128 stands for zero in the data rows.
Here are some numbered points:
tensor([91, 142, 156, 61, 63, 64, 131, 97]) 0
tensor([160, 39, 94, 118, 126, 93, 146, 169]) 1
tensor([123, 136, 94, 101, 52, 81, 77, 59]) 2
tensor([122, 154, 129, 135, 98, 176, 129, 104]) 3
tensor([107, 82, 121, 142, 139, 69, 163, 136]) 4
tensor([79, 176, 133, 153, 94, 116, 129, 156]) 5
tensor([160, 115, 97, 143, 69, 107, 99, 46]) 6
tensor([89, 130, 96, 85, 181, 76, 158, 134]) 7
tensor([193, 106, 181, 156, 127, 134, 166, 110]) 8
tensor([138, 197, 139, 138, 196, 163, 109, 123]) 9
tensor([75, 140, 179, 91, 62, 109, 141, 114]) 10
tensor([73, 156, 166, 145, 90, 105, 123, 151]) 11
tensor([94, 93, 104, 146, 121, 119, 118, 160]) 12
tensor([147, 60, 83, 166, 93, 74, 132, 151]) 13
tensor([82, 120, 188, 65, 94, 97, 172, 92]) 14
tensor([118, 227, 116, 117, 191, 148, 40, 116]) 15
tensor([201, 101, 120, 172, 128, 144, 156, 137]) 16
tensor([128, 79, 117, 149, 127, 133, 156, 193]) 17
tensor([147, 208, 124, 113, 164, 133, 46, 108]) 18
tensor([146, 145, 99, 163, 172, 224, 126, 85]) 19
tensor([136, 203, 142, 133, 176, 143, 66, 172]) 20
tensor([177, 58, 91, 168, 88, 94, 137, 161]) 21
tensor([93, 101, 217, 137, 103, 74, 162, 202]) 22
tensor([96, 193, 136, 67, 199, 157, 100, 120]) 23
New points follow, each followed by the numbers of its five nearest points above, looking only along the 2 directions in which the numbered points spread most, nearest first.
tensor([176, 152, 161, 105, 157, 130, 142, 129]) --> 3 7 6 5 12
tensor([85, 121, 136, 165, 109, 176, 169, 102]) --> 6 12 7 3 5
tensor([157, 59, 129, 183, 148, 169, 183, 171]) --> 16 21 17 1 8
tensor([182, 46, 187, 163, 143, 244, 184, 128]) --> 16 17 8 21 1
tensor([106, 216, 85, 129, 180, 180, 57, 77]) --> 15 18 9 20 23
tensor([122, 73, 85, 53, 92, 61, 103, 84]) --> 22 2 4 11 7
tensor([175, 130, 96, 100, 177, 195, 121, 91]) --> 19 9 20 3 18
tensor([145, 71, 201, 98, 119, 121, 191, 129]) --> 4 22 12 6 17
tensor([139, 168, 135, 101, 187, 81, 140, 167]) --> 3 7 5 6 12
tensor([142, 97, 75, 120, 143, 94, 140, 137]) --> 8 12 17 6 4
tensor([144, 72, 179, 106, 113, 117, 175, 151]) --> 4 12 22 6 17
